In the rows, zero is written as 128.
Each path below is one point turned by a fixed rotation once a step. After each direction that follows a path, write how fast that rotation turns it, in deg/step (0 if it stays still).
Each turn is a multiple of 5 degrees from 10 to 175, or 0.
Each row of a path follows its step; steps can be skipped.
Rotation 1:
step 0: [125 134 125 124 134 129 131 138 133 118 130 137 122 126 133 108 119 133
 135 128 126 126 124 131 132 127 124 128 135 134 139 125 131 126 123 131
 123 137 138 128 135 126 131 133 131 131 135]
step 1: [124 125 131 124 130 120 134 117 113 123 123 129 134 137 113 121 123 131
 129 126 131 118 134 126 130 131 131 130 132 127 124 122 125 124 136 129
 119 131 129 134 136 117 121 124 124 126 125]
step 2: [137 132 128 130 129 131 131 133 121 131 125 128 135 125 118 131 112 130
 112 132 126 128 119 136 136 132 131 128 121 129 128 126 135 123 130 133
 137 127 130 137 127 137 130 137 135 127 121]
step 3: [128 124 124 128 130 125 121 135 128 122 130 127 129 134 132 128 130 124
 132 132 128 138 131 123 128 140 134 136 129 134 123 127 140 125 131 117
 130 144 143 132 123 127 122 133 134 137 131]
step 4: [131 127 123 127 126 136 120 126 121 120 132 118 137 121 118 125 133 127
 127 129 131 126 123 118 117 124 123 127 138 131 132 127 137 134 128 142
 122 135 124 129 137 127 122 126 123 135 125]
step 5: [139 129 138 124 128 121 129 130 126 122 117 140 139 129 127 122 122 129
 125 139 133 127 124 133 126 116 123 128 126 137 134 128 136 135 134 125
 124 129 125 124 119 129 131 121 137 125 132]
step 6: [132 131 125 130 129 131 134 133 129 124 115 129 119 135 125 131 123 118
 132 127 120 119 137 129 122 130 132 125 131 134 136 121 127 117 126 131
 123 132 138 132 115 129 119 124 124 136 121]
step 7: [127 131 123 128 126 136 130 127 115 129 139 120 129 131 124 126 129 130
 124 122 140 134 122 140 130 123 141 131 127 135 137 128 125 123 128 135
 116 133 124 134 124 122 127 132 132 132 136]
step 8: [130 131 126 119 134 122 126 127 125 118 134 136 129 126 128 128 122 124
 130 132 116 133 127 129 128 125 130 132 125 146 113 118 129 137 137 129
 130 125 118 135 129 124 128 135 130 133 125]
step 9: [130 129 121 136 127 138 125 129 122 133 116 128 132 126 121 131 125 117
 132 132 128 134 138 127 132 126 129 136 140 129 119 127 132 125 131 133
 135 130 126 134 128 138 124 113 133 127 137]
step 10: [124 131 130 131 118 127 119 127 123 124 127 128 126 123 137 126 120 125
 131 142 137 131 135 132 132 129 134 113 135 136 139 137 133 134 125 137
 125 134 131 130 126 131 132 139 127 131 130]
[124 131 133 126 129 128 127 127 125 128 129 128 128 127 127 128 129 130
 124 129 129 127 129 127 130 124 125 131 128 127 127 127 128 131 130 128
 127 127 126 128 127 126 128 129 126 132 126] -> 110
[128 129 125 128 125 133 129 130 125 129 129 130 129 128 126 130 129 130
 124 128 128 130 126 129 128 127 128 129 128 126 132 129 127 128 125 130
 129 125 129 128 133 129 128 124 129 129 129] -> 145
